Each path below is one point turned by a fixed rotation once a step. After each direction that follows a path, write how fast that rotation turns it, in degrees a step (0 if it stays still).
Each turn is a multiple of 5 degrees from 10 to 175, or 0.
Each row of a path follows its step; steps can be skipped.
Rotation 1:
step 0: -17 -3 -5 -13 11 12 -8 -20 -2 19 1 9 30 -22 -13 4 8 -1 -8 10 -18 4 2 -4
 -2 3 27 15 24 -3 -28 8 -12 -4 15
step 1: 18 10 2 18 -13 -4 -31 -4 -6 -13 3 9 -13 14 -5 24 11 -20 -10 -9 -6 -7 7
 16 13 1 18 19 -20 -19 -9 -20 11 -11 1
step 2: 9 -7 -25 -22 -3 -7 10 13 15 -23 2 1 4 0 28 31 -4 16 -2 -4 12 4 4 13 -3
 -5 4 5 3 14 -7 35 14 -8 -10
step 3: -13 26 -7 -10 10 -21 1 -20 -15 13 -13 -2 3 0 2 -2 17 19 -20 -1 -2 26 19
 9 -15 26 -12 -10 -3 16 4 -19 0 -1 -10
step 4: 14 0 26 0 0 18 -12 13 -6 10 -21 -2 -33 0 14 -10 16 -1 -15 -13 -9 -2 0 1
 5 13 7 -10 28 -7 -6 20 -3 -9 26
step 5: 13 -28 5 -15 -21 -15 -18 20 1 -9 -4 5 3 -10 -6 1 20 -4 23 -1 24 20 7 -1
 -8 -17 12 12 0 16 18 -19 -11 1 8
step 6: -13 -6 -5 -8 8 19 0 -8 4 3 -2 -5 25 12 18 -4 13 -6 5 -2 24 -4 -32 4 -33
 24 -17 7 -13 -15 -3 -2 10 -20 2
step 7: 16 21 7 16 31 -3 1 33 16 2 -8 -21 -21 -1 3 -10 4 -17 6 -4 -11 13 -3 -1 4
 10 -15 7 -17 8 0 -2 -7 11 -27
step 8: -6 2 -8 -2 -22 19 11 16 11 14 -21 8 23 -19 -18 -19 3 3 2 -2 4 -14 -3 4
 10 -5 4 -18 2 37 -20 15 -14 4 5
step 9: 9 -4 5 18 18 9 -14 -11 -1 10 2 34 26 -5 -10 -3 0 -2 1 12 -13 20 -10 -12
 5 15 32 6 -22 -13 8 -15 -6 -1 13
step 10: 18 -14 -14 5 6 -9 -3 7 15 -11 -6 3 4 15 -7 19 -9 -27 -1 -17 -9 -12 -13
 42 4 -15 -4 -2 -2 -28 -11 15 -7 -11 -3
step 11: 0 16 -32 -22 21 5 -9 3 -3 8 -5 16 3 16 -5 15 -8 13 -4 4 13 7 12 0 -2 -19
 -2 8 -4 29 1 2 18 17 -26
Directions:
-4 12 1 -1 -7 4 -1 0 3 0 -4 1 -2 -9 -1 -5 -6 5 3 -1 -8 10 1 3 2 4 -5 -4
 -1 0 4 5 2 5 5 -> 80
-4 2 2 2 2 -5 0 -10 10 2 2 1 10 3 -1 -4 3 9 -1 8 1 8 -5 -4 -4 3 1 -2 5
 -3 -1 -3 0 -7 -1 -> 120
-2 1 -3 3 3 -1 0 -2 6 -2 -1 -6 -3 -15 -4 -3 1 -2 8 3 7 -6 -4 -3 5 7 1 6
 -3 -1 -9 -3 4 1 2 -> 45
4 4 2 2 -3 -11 -1 9 10 5 4 1 -7 0 3 -1 2 1 -3 4 0 -3 -7 6 6 -9 -1 2 4 1
 2 2 3 -3 3 -> 125
Rotation 2:
step 0: 7 -14 1 -9 -5 8 -6 9 2 -7 4 -4 -4 -22 6 6 -6 12 20 10 5 3 -6 27 -2 4 -17
 -5 13 -13 -9 1 -32 6 -11
step 1: -2 3 7 14 -1 0 1 -10 14 -8 15 -18 -10 0 3 -5 -15 23 -1 2 16 -6 -11 -19 4
 -6 -3 22 6 -8 0 4 -9 21 21
step 2: -4 2 4 -2 1 8 -1 -6 23 1 -3 21 21 -9 -7 -3 -1 -6 0 4 -14 13 20 5 -6 -16
 -6 26 20 -4 -11 -4 -8 15 5
step 3: 1 9 -8 -11 -3 11 -9 0 -5 -8 3 -21 2 14 11 -3 0 -6 20 12 4 -1 6 3 5 2 13
 15 35 -17 14 -17 10 -5 8
step 4: -4 -15 -6 6 12 -7 -8 2 0 -12 -10 -3 8 21 -20 3 4 8 20 -2 -3 -3 2 -7 -23
 5 -1 -3 1 -32 -14 0 -11 19 -11
step 5: -8 6 0 4 5 -1 11 -3 16 -1 -9 -1 -31 -2 8 -10 28 2 25 2 15 10 0 11 10 -4
 -3 20 -2 -9 -3 -1 -21 -2 0
step 6: 16 0 11 11 13 9 -3 -9 -5 -20 2 18 14 11 16 -3 -6 2 -5 20 15 2 -10 0 -12
 2 -1 33 -8 -8 10 7 -5 9 -4
step 7: -4 2 -7 -6 -12 -1 -26 -8 4 1 8 -12 -1 -6 -6 -19 -9 -5 0 11 1 26 -5 11 -3
 -13 -9 16 14 -14 -15 13 0 -10 -22
step 8: -17 -7 0 -17 12 -3 -14 0 7 -26 -13 -28 3 7 19 -1 -19 -5 3 -6 0 1 5 0 -9
 -1 11 10 -3 -6 3 5 -17 6 18
step 9: -16 -15 -5 -5 6 7 -11 -20 21 -9 -7 14 10 -4 0 1 7 28 0 -9 11 -3 -4 13 -1
 -3 -9 5 9 -11 -7 -28 -8 -1 -10
step 10: -7 3 -12 2 -7 5 15 -9 -3 -2 23 -14 -2 10 -2 7 -6 5 10 21 4 0 13 9 7 -7
 11 32 -18 -14 -6 -17 -8 -1 8
step 11: 19 -3 7 -14 -3 12 -14 10 -1 5 -8 -3 17 -6 -10 21 2 9 12 14 18 6 7 17 -14
 1 -11 12 8 -5 -7 10 -13 19 -1
Directions:
7 8 -2 -5 0 -1 -7 -4 -3 1 -3 -2 -2 -4 -5 -1 -2 -10 -3 2 0 1 1 8 -2 -2 1
 4 -3 0 3 -4 11 12 0 -> 85
-1 -2 1 3 0 -4 3 -3 -2 1 5 3 1 -2 4 1 -3 0 -9 0 5 -4 -6 4 3 12 5 -1 8
 -13 -4 0 5 2 -4 -> 125
-6 -1 -7 5 2 4 -13 4 -5 0 -4 0 1 -2 4 -1 0 3 -1 -9 -7 -2 10 -2 5 1 9 1 2
 -2 3 -3 1 2 -5 -> 70
-1 2 -1 -4 -2 3 -5 3 6 7 0 3 -8 -1 -8 -3 4 6 2 -4 -1 5 -7 12 7 -1 -1 0 8
 2 -1 0 1 -7 -3 -> 160
Rotation 3:
step 0: -26 0 9 14 4 10 -1 -23 -11 6 -1 -25 12 24 2 -11 18 16 -22 -6 -7 0 -5 1
 -27 -13 6 -22 10 -9 5 4 -8 5 -20
step 1: 6 -10 1 6 20 1 -38 13 -9 -7 -17 -18 16 23 11 -19 4 -10 -16 -19 8 -4 0 3
 -11 -18 -8 7 -1 1 9 6 -16 -27 7
step 2: -1 6 13 -4 15 -1 -34 -21 4 6 -10 -21 -10 0 24 7 -27 14 -6 -12 13 19 14 3
 17 -20 -2 -20 6 -5 2 6 15 -2 4
step 3: 4 9 13 -7 -8 22 -3 -5 -1 3 -2 -7 -15 31 -1 -22 -1 -1 4 9 3 -6 -3 3 25
 -19 -2 -16 34 -28 3 14 -4 -14 -14
step 4: -17 -16 4 -16 4 -22 -27 2 -8 22 -17 -18 3 33 -4 -2 15 -14 -8 8 -1 9 -3 6
 0 16 6 -15 19 -16 -16 -7 -9 1 -15
step 5: -13 -10 -14 9 9 -1 -31 4 -15 9 1 -4 -8 0 -15 8 10 6 -26 7 10 29 -15 21
 -5 -24 -5 -7 -2 -12 16 26 -8 -7 -7
step 6: -22 -22 0 4 -1 22 -8 -21 -4 7 -4 -15 8 18 16 -10 -21 15 -29 3 -4 -14 7
 20 -10 -29 -18 -10 9 4 -3 -2 -8 4 -2
step 7: 0 -2 31 3 9 -8 -26 8 -5 -11 -15 -25 -6 25 -14 -13 -5 7 6 -24 6 -18 10 18
 9 -17 12 -13 8 6 11 3 -22 -9 5
step 8: 6 13 16 -6 23 8 -24 -10 -6 19 -6 -14 -13 26 4 -3 14 11 -18 -13 -2 15 11
 -18 11 -9 1 -29 -16 -16 -12 9 10 -4 -6
step 9: -9 -7 -12 -7 -1 15 -18 6 -13 -12 -26 2 -11 14 9 -2 5 -19 -12 -4 -7 10
 -11 -3 18 -17 -25 -19 26 -27 5 -3 2 -22 -4
step 10: -23 -18 18 -2 -5 -14 -13 -3 5 13 -11 -18 16 31 11 20 -5 -1 8 12 6 22 -17
 22 4 -18 1 -15 20 -7 4 0 5 10 0
step 11: 7 0 7 1 -9 11 -26 1 -10 25 13 -7 12 12 -17 -6 1 -11 -14 8 3 7 4 12 2 -30
 1 -18 -1 1 9 25 -36 0 -19
Directions:
-1 5 1 -5 3 -2 2 -3 2 5 -5 4 -8 3 -3 -8 -5 -9 4 -8 5 -5 1 -2 4 -1 0 -2
 -3 -2 -1 2 13 -3 1 -> 65
-5 -2 -3 -4 -6 3 -2 4 5 2 -6 1 1 0 8 -2 6 6 6 -1 0 -14 -2 1 -5 4 -2 -2 1
 -9 9 0 -1 3 2 -> 120
-3 -6 3 0 -3 -1 0 1 -15 -1 4 0 -7 2 1 2 3 1 8 3 -8 3 -2 -5 4 9 -1 -1 2
 -9 -4 3 5 -2 3 -> 70
6 3 2 0 0 0 1 3 11 3 1 1 3 2 9 5 0 -5 7 -4 1 10 2 -7 5 2 -5 -3 9 -5 0 0
 -3 -6 -1 -> 55
-8 -1 6 6 3 3 9 0 5 -6 3 -6 4 6 -3 -7 -5 -3 6 0 -4 -1 -9 4 1 1 4 0 5 -2
 1 -9 0 1 -4 -> 110
Rotation 4:
step 0: -10 55 1 7 -6 -21 5 18 16 7 1 1 -13 -5 9 -6 7 6 5 0 9 -10 -17 -12 -6 6
 -9 6 -19 23 12 1 22 -1 -28
step 1: 14 -8 6 20 -27 -4 0 -29 -3 -3 1 14 -9 29 2 15 9 -28 25 -5 -9 23 11 -19
 -11 -14 22 11 21 2 -8 -7 13 5 -1
step 2: -12 -20 1 -18 4 8 -27 9 2 8 -1 3 19 -2 -21 -8 1 4 -13 21 10 -33 10 19 -1
 -8 21 -1 19 -2 -24 -6 24 -21 11
step 3: -13 21 -1 20 17 -1 1 8 28 4 36 -12 -9 -6 14 -19 -8 19 -8 -6 -7 -17 -12
 -3 1 6 14 5 -23 5 18 -30 3 21 1
step 4: 16 -9 1 5 -12 -13 15 -15 -12 6 -4 11 14 37 9 12 -1 -18 -1 3 -27 -8 0 -9
 1 -3 3 -5 23 23 12 -4 -32 23 -20
step 5: -8 17 -18 -17 7 -6 2 -6 1 13 -10 8 7 1 -20 21 15 -5 -17 33 31 -22 10 -11
 -16 18 -8 -5 4 -3 -22 4 15 -26 -10
step 6: 3 22 -3 19 3 8 -9 -23 24 -6 14 -16 -21 12 22 -3 -14 13 12 -20 14 -12 -3
 -16 -4 -6 11 19 -3 -8 16 3 21 -12 33
step 7: 2 -1 1 -7 -15 -8 -7 8 -11 23 -17 -7 14 18 1 -16 -3 13 4 -13 -34 -1 2 15
 8 -31 23 8 36 20 10 0 1 -3 -21
step 8: -29 7 3 9 19 -11 0 2 9 25 -1 11 9 -13 -26 13 13 -3 14 18 5 -2 -5 -2 -7
 21 0 -13 -8 6 -18 -28 31 17 -23
step 9: 3 -11 17 22 -19 3 -14 -5 19 -25 26 6 -11 24 15 5 -12 -31 13 4 7 -34 -8
 -19 -3 6 2 1 -8 14 -1 6 1 8 21
step 10: 19 9 -15 -20 -20 -5 5 15 4 -1 14 -4 5 23 0 -17 13 6 -34 20 -6 -3 19 13
 -4 -17 26 10 20 0 -1 -11 -14 -24 -15
step 11: 3 17 -11 6 45 4 12 -37 -1 24 -2 13 8 -8 -1 12 5 19 -7 2 4 -6 -4 3 -7 6
 12 -3 2 -13 4 -35 12 16 10
Directions:
-11 4 -1 2 -3 -10 1 3 -4 -6 -7 4 -1 2 1 7 5 -7 0 6 -4 -2 4 -7 2 -2 -4 0
 -4 -2 0 3 1 9 2 -> 90
11 6 0 1 -2 1 6 1 5 -4 2 6 -6 6 2 4 3 -5 6 9 4 0 -2 4 -1 -1 -8 -4 -3 3
 -5 3 -2 -7 -4 -> 80
-6 1 -5 4 6 5 -3 -5 0 -2 0 6 0 2 2 -6 -1 9 3 1 -15 -2 0 -1 5 -4 -3 -5 -5
 0 -7 0 -2 -4 -4 -> 85
0 3 -6 -1 4 0 1 3 3 5 8 -2 -6 6 -6 4 -3 -2 0 -1 -2 11 -2 -6 4 3 -3 0 -6
 -9 3 -9 7 -1 -1 -> 140
4 8 3 0 -1 1 -2 8 -1 7 -7 -4 0 -2 -8 -9 -4 -6 -7 2 -3 -5 -2 -3 -3 -2 0 5
 -4 -6 -8 2 -4 -2 -6 -> 140
-3 2 8 -10 4 -4 -1 0 3 -2 -5 0 1 3 1 4 -4 4 -9 1 -2 4 10 9 0 7 -5 1 2 4
 -7 -5 5 -3 -3 -> 130
-7 -4 -8 3 8 2 -7 -2 0 4 3 -1 5 -3 -4 7 -7 -8 4 3 4 1 0 3 -6 -2 -5 2 1 4
 -10 2 -3 -1 6 -> 110
Rotation 5:
step 0: -16 13 8 26 -3 -33 5 16 4 15 6 -24 -18 -13 -8 9 5 -18 1 21 27 13 4 4 3 2
 -12 15 7 0 6 1 -17 26 7
step 1: -22 23 4 15 17 -23 12 12 3 -16 11 -22 17 -1 -6 -6 -4 -14 8 -1 5 10 -3 21
 25 8 -30 17 -10 12 -3 6 -6 13 22
step 2: -3 9 14 0 -7 -33 19 -3 34 -17 10 -25 6 1 -22 14 5 -8 1 -1 -10 1 -19 0 16
 3 -6 4 -9 11 -16 -8 -20 -8 27
step 3: -25 -1 26 6 -7 -34 -2 -4 13 -13 18 -19 -14 -9 -8 26 2 -5 19 0 2 12 -5
 -11 -2 -22 4 29 10 -14 1 2 -17 -2 14
step 4: -30 11 15 2 16 -29 0 0 20 -6 6 -15 6 8 19 8 -16 1 4 5 16 28 -5 5 23 -6
 -1 7 -5 -27 24 9 -5 2 16
step 5: -7 8 10 9 -17 -33 8 1 22 -4 4 -7 -6 -2 7 16 -24 2 2 18 12 -9 -17 -1 27
 12 -23 -4 -16 -2 23 -17 2 -1 26
step 6: -10 24 32 -5 -18 -23 7 -8 1 -9 5 -22 -9 -8 -4 -1 -11 -5 9 -2 17 -19 14
 -6 3 -8 -21 26 -4 -2 7 -22 6 -8 28
step 7: -19 18 31 -18 23 -20 12 -14 17 0 -2 -24 -5 -13 -7 -10 -7 -9 -7 1 23 -1 5
 6 5 1 6 12 -5 -14 13 -20 -32 7 7
step 8: -21 5 1 8 19 -36 17 -10 9 -7 8 -8 -17 -4 -2 18 3 -12 13 -3 18 -17 -16 1
 6 23 -1 5 -19 -6 19 -8 -14 30 4
step 9: -6 10 -6 9 13 -35 17 4 -3 -6 7 -23 -8 15 5 -1 1 -10 19 -12 4 -2 4 -6 0
 14 4 24 -23 4 12 -7 3 -5 46
step 10: -5 3 6 5 14 -30 4 -18 15 15 16 -26 -6 -9 11 -13 -5 -2 9 7 -9 6 -7 -1 -5
 -1 -11 9 -4 5 6 -19 -37 -20 35
step 11: -20 13 7 10 17 -44 5 -19 17 6 23 -10 -13 -7 14 20 7 1 2 4 9 -6 -3 14 -12
 -5 -27 15 -5 -9 2 -6 -10 -16 -12
Directions:
-1 -1 -3 6 -1 -10 -5 3 6 -8 1 7 6 -5 5 2 -1 10 -2 -2 -6 3 -1 1 -3 -11 2
 -2 1 -3 1 -1 2 -7 0 -> 45
-7 2 -4 1 -3 2 -6 -3 4 2 -10 2 2 -4 -7 -4 0 2 2 2 9 -6 7 0 4 -3 2 -3 -2
 -5 3 -11 7 3 0 -> 45
4 -1 7 8 5 2 5 0 -3 3 -7 8 -4 0 -3 1 2 -7 2 -1 -12 -3 5 6 6 1 -1 -4 6 -9
 2 0 1 -4 2 -> 0
4 5 2 6 -2 6 -3 2 -5 6 2 -8 0 -7 0 -7 4 -1 -1 -1 0 4 -2 -4 -2 -10 5 6 5
 -4 9 0 -5 1 4 -> 110
-3 -1 4 6 6 -5 -8 0 -6 2 5 3 0 6 -2 5 0 0 -6 1 10 2 0 8 -1 0 5 -5 0 -7 3
 5 -4 6 -8 -> 95
1 0 -2 -5 5 0 7 -4 0 -8 7 -2 1 -2 -11 1 -3 -5 -7 -5 -6 -3 -3 1 3 -7 7 5
 0 -1 -1 -4 4 5 -7 -> 70
-3 -2 1 3 2 0 -3 7 -8 -6 0 0 -5 -1 -2 4 0 -1 4 -1 3 1 11 -1 -6 -1 -3 15
 -2 1 0 4 10 -4 -2 -> 130
